One turn moves each row of this set onto another row. After a few examples, where does it send each row asked below?
k_810: [ 28  17  20  -2 -22 -22   3  28  21 -16  26  -7   4   3  -3  -3 -31 -26
  32 -27  -7   3  -2 -18   2  -4  -8 -16]
k_400: [  3  -4  20 -24 -24 -28  18  -5 -13 -16   7 -16  12  36 -12  12  11   4
  -9 -42 -38 -24   5   7 -41 -31   8  -7]
k_760: [ 28  18   3   6 -25 -15  14  20  13   0  27  13 -10  12   3  20 -27 -29
  21 -50 -25  12   1 -33 -13 -10  -5  -9]
k_820: [  5  19  -6  18 -18 -27  33 -22 -31   5  28 -21  23  35  13  -7  -1  18
   8 -20 -30 -32  -9 -22 -23 -36  -3 -23]
k_276: [ 24 -10   2 -14 -21   1  12  -4 -17  -6  30 -21  22  32 -28 -15   8 -21
   2 -44 -14   0  -3   3 -23 -51   8  -7]
k_575: [ 17  24 -11  -3 -21 -19  18 -25 -19  -8   5   7   2  26  24  13   8   4
  -5  10   3  19  -2 -28 -21 -41  11  -5]
k_915: [ -2   6 -14  14 -31 -11 -15 -16  16 -24  39 -10  -5   5   9  21  25  16
  -3 -27 -14  -4 -14 -23 -17 -18  35   9]
k_817: [ -8   5  10  -8  -7 -17  34  20   6  -1  64 -25  20  32  10  -2  20  -2
   2 -44 -14 -17 -14 -12 -34 -30   7 -27]
k_110: [ -1  18  20  -2 -40 -20  -4  11  17  -7  15 -28  -3  32 -37   7  -5  18
   7 -26 -19 -14 -17  -8 -40 -37 -13  20]
k_824: [-17  -4  38  -6 -28 -23  11  -1 -24 -11  33 -28  13  42   4   8  -6  19
   6   3 -22 -31   8  10 -31  -8  15 -12]
k_784: [  2  38   1  20 -41 -23   8  -5 -22  12   3 -18   3   7  -6  31   0 -13
  43 -31 -14   8 -24 -16 -25   3   1 -10]
k_194: [ -5  -2  10   3 -21 -25   5  -6  29 -18  12 -39   0  24  -5  -2   5  15
  12   6   2 -30 -19  -1 -37  -8  -7  -5]
k_848: [  8  18  10 -17   3   5  11   8  -4   7  38 -45  -4  31  12   1   5  15
   0   3  -7   7  11 -23  -1 -22 -20 -24]
k_271: [  7  14   0  17 -23 -33   9  13   2   6  22 -27 -10  30  10  32 -23 -16
  40 -32 -36  -3  23 -30 -43   1  -3 -14]
k_753: [ 26  18 -11  -3 -35 -13  27  12   2   9  30  12  -9  15   5  32 -26 -26
  21 -53 -25   1   9 -37 -28 -19  -3  -3]
k_897: [  8   3   7 -17 -37 -12  24 -11 -12 -13  23  -3  21  27 -20 -25   9  -8
 -17 -40 -15  13  -4 -11 -29 -50  17 -10]
k_298: [ -2  10   7  -8   4   4   1  12   4  -1  49 -30   2  25  11 -19  -6  17
   9   9  10   7  11 -24  -4 -34 -26 -16]
k_732: [  0  29 -13  23 -22  -6 -20 -18  19 -16  47 -10  -3  23   8  14  18 -16
   3 -10  -9   3 -24 -13  -8  -9  28   2]
k_780: [ -2  -4 -14  25 -10 -23 -29 -16   0 -32  31 -27   9   7   2  -3  -2  14
  18 -42 -15  -8  25  -1  -5 -38   4   3]
k_669: [ 25  29 -11 -17 -24  -1 -25 -11  -2   0  28  -8  -1  25  21   4  19  10
  13   4   0 -13 -22 -12 -29 -37   8  17]
k_363: [-18   3  -7  16 -19 -22   4  -3  -2 -17   7   3  -8  23  -3  41  21   0
   3 -42 -18  -8  -1 -25 -40 -36  14  24]
k_697: [ 15  20   3   6 -27 -33   6  12   5   5  18 -23 -11  28  17  32 -13 -30
  53 -37 -32  -6  14 -27 -25  -4 -15 -20]
k_916: [ 21  16  -2  -7 -20  -3  20  -2 -16  10  28  12  -3   1  16 -11 -21 -27
  23 -31   8   3   5 -47 -22  -6 -12 -14]
k_163: [ -2  22   8  14 -20 -12  -5  13  -4  -9  -1 -12   7   2 -10   0 -40 -11
  35 -35 -12  -2 -14 -24 -12  20  11   3]
k_613: [ 10  20 -10  -1 -16  -2  11   3 -11   6  13   7  -3  10   9  -6 -30 -27
  38 -32   0   5  -4 -47 -14  11   0 -13]
k_482: [  7  11  18 -32 -19 -20  14  -2 -14   0  13 -37   2  44  -8  24  13  23
  -8 -35 -41  -9  -3   0 -23 -27   9 -19]
k_531: [ -6   6 -25  21   2 -22 -22 -20   6 -30  25 -21  17  12  13   2   5  -5
  18 -55 -13  11   1  -4   3 -28   9 -10]
k_464: [  2 -15  12  19  15  -3 -14  21  -9 -14  34 -38   6  35 -19   8  -6 -14
  21 -28 -18 -22  24 -10 -22 -29   0   7]
k_941: [ -3  31  16 -19 -12 -13 -38   8  -9  -3  43 -25  -3  16   9  -6   4  26
  12 -24   2   5  14   1 -14 -38 -16   2]
k_964: [ -3   0 -11  -1 -49 -23  16   7 -12 -13  17  -5  14  14 -14 -12  -7  19
  23 -35   2  -4 -16  -5 -15 -64 -14  14]
k_430: [ -1  28  15  18 -18 -21   2   1 -16  19  27 -14  -3  11   9  19 -16 -13
  46 -18  -6  11   3 -36 -28  17 -11 -27]
k_546: [-41  42  18   2 -32 -28  17 -12 -16 -13  28  -1   0  33   2 -10 -23   9
 -14 -30 -12 -18   3 -29 -31 -21   8  -2]
k_112: [  1  18  20  16  -8 -22   5   7 -15  10  28 -23  -2  10  17  -3 -19 -13
  36 -14  -3   5  15 -43 -36  18 -11 -27]
k_28: [ 19  26 -17  -8 -21 -13  21 -14  -1  -1  18   8  -5  26  14   4  22   4
  -5  -3   3  16 -10 -29 -27 -59  -7  -6]
k_693: [-16  -3  12  -7 -41  -6  20  -8 -20 -17  43 -18  21  37  -3 -37  -5  -1
   8  11   3  -1  -1 -10 -22 -24  24 -16]
k_638: [  8  36  14  -5   6 -24 -39  10 -18  -6  31  -7  12  16   4   8  -4  21
  19 -43 -16   4   3  -5  -1 -42 -12  -7]
k_786: [-21 -17  11  28  11 -10 -18  13  -2 -14  31 -34   2  31  -5  10 -14  11
  20 -22 -14 -26  20 -11 -25 -19  -4  14]
k_552: [ -8   1  26  -2 -29 -32   0 -18 -26 -17  11 -15   4  42  12   6 -10  16
   5  21 -18 -19   5  -2 -26 -10  28 -12]
k_966: [ 28  30   8  -3 -43 -31  16  11   5   1  25 -17   2   8   5  23   6 -29
  48 -29 -11   4  -9  -7  -6 -20 -20 -27]
k_721: [ -1  12  11  -1  -5 -23  11   2   8 -20  38  -1  16  42   7 -24 -24 -34
   1 -24  -2 -27   2   2 -52 -30  11   9]
k_970: [ -8 -11  11  11 -32 -24  20  -8   5 -18  35 -11  10  -4   7 -10   4  25
   6 -10  25  -1 -23   3 -13 -23  -6 -15]
k_551: [ 10  49  -2 -18 -17 -10 -37   5  -8  -6  34  -4  -5  36  19  12   9  -2
  25   1 -14 -27 -17 -14  -5 -27   0   9]
k_845: [-25  -9  21  -6 -38 -10   5  -5 -18 -31  44  -5  10  30  -9 -23   0 -17
   7 -11  13   7   4 -14 -14 -23  33  -7]
k_657: [-24   2   1  11 -20 -22   0   7 -14 -30  14  12  -2  20  -5  32   9 -17
   5 -38  -4   1  10 -32 -32 -35  32  22]

k_732 goes to k_551
k_613 goes to k_430
Now find these:
k_194 goes to k_110
k_28 goes to k_298
k_657 goes to k_575
k_845 goes to k_552
k_693 goes to k_824
k_753 goes to k_916
k_810 goes to k_163
k_780 goes to k_915
k_820 goes to k_817

One turn moves each row of this set onto another row. After a few examples, where does it send each row asked below?
k_211: [ 15  18  16  18   1   2 -13   9  19   5   8  -5  -2 -34  40   8  12   6
  23 -17   9  -5  -2  14  -1 -18 -12   4]
k_282: [  4 -26   5   6 -12   2   0   8 -19 -10  -9   4  -4  -8  13  25 -11 -31
  -7 -23   2 -21 -15  10  32  -2 -19  33]
k_637: [  5  25   4  16  -8  -8 -22  17  18   7  17  -7 -10 -25  40   9  16   8
   9 -16   2  -6   5  22  -4 -19 -14  -5]
k_790: [  9  21 -15  -1   4  10  -9   7 -24  -3  -6  24  -8  16 -31 -29   3   5
  11  -4   8  12 -15  -6 -38  11   4   2]
k_902: [-10 -30 -18  10   3   0  -1   3 -12  -7  13   5  -1 -11 -43  32 -12  13
  15  -3   4   8   5  -4   7 -17  13 -14]
k_466: [ 19 -42   5  10  -4  -6  -1   3 -18 -10  -5   7   2   5  15  15  -6 -15
 -11  -3   8 -10 -13  14  39   2  -9  28]
k_495: [ 18  26  17   2   6  14  10 -12 -17   6 -16  -1  19  37  27  19  14  -4
 -10   0  19  13  -4  -7 -21  13   8  13]
k_945: [-12 -21 -10   8   1   3   5   2 -10 -12   5   6  -1 -20 -44  39 -15   2
  24 -14   5  -1   3  -9   4 -20   4  -8]
k_633: [ 11  25 -15  -5   5   7  -6   9 -24  -4 -13  27 -10  10 -31 -24  -4   1
  17  -7   7   6 -15 -11 -41   9  -4   9]
k_293: [ -3 -42  -9  15 -12  -2 -13  10 -22  -4   7  -1  -1   9  15  11   0 -11
 -25  -8   2  -7 -14  21  38   6  -1  18]
k_776: [ 34   7   5  19  12   0 -15  10  20   8  11  -4   6 -24  43   1  10  19
  17  -7   8   0   4   9   1 -19  -3   8]
k_49: [ -5  40  -9  -3  -6  16  -1   4 -20   9 -11  -9   6  35  29  28   9  -6
 -24 -13   1   5   5  -5 -31   4  -1   7]
k_183: [  1  26 -20  -2   4  15 -10  12 -27  -1 -10  20 -10   7 -27 -25  -4  -1
  13 -14   1   5 -16 -11 -45   9   2   8]
k_291: [ 20   9  -9  17   1  -7 -23  18  19  10  20  -4  -4 -16  43   5  14  21
   6  -2   0   2   8  18  -1 -20  -5  -2]
k_889: [ -1  22 -18   0   2  15 -12  10 -26   1  -5  20  -8  12 -30 -30   2   4
  10 -11   6   8 -17  -7 -39  13   5   2]
k_565: [  6  24  -4   3   5  19   1   0 -20  14  -7  -8  17  41  32  17  10   3
 -22  -3   9  15  -1  -6 -25   9  16   6]
k_818: [-17 -26  -9  11 -18   4 -11  14 -23  -3   1  -6  -8  -5  16  21  -5 -21
 -20 -25  -3 -18 -13  17  31  -1 -12  21]
k_690: [ -1 -31 -10   8   6   2   7   0 -11 -10   7  10   1 -14 -45  35 -15   8
  25  -6   7   5   3  -8   9 -17   8  -8]
k_444: [-20 -22 -18   9  -3   1  -1   5 -11  -8  12   4  -4 -17 -44  36 -13   6
  19 -11   2   4   4  -5   4 -17   9 -16]
k_549: [  7  43  12  -4  -4  13   9  -5 -16   2 -20  -1   9  30  24  31  10 -15
 -10 -10  11   4   0  -6 -27   5  -7  13]

k_790 goes to k_889
k_549 goes to k_495
Now find these:
k_818 goes to k_282
k_945 goes to k_690
k_637 goes to k_211

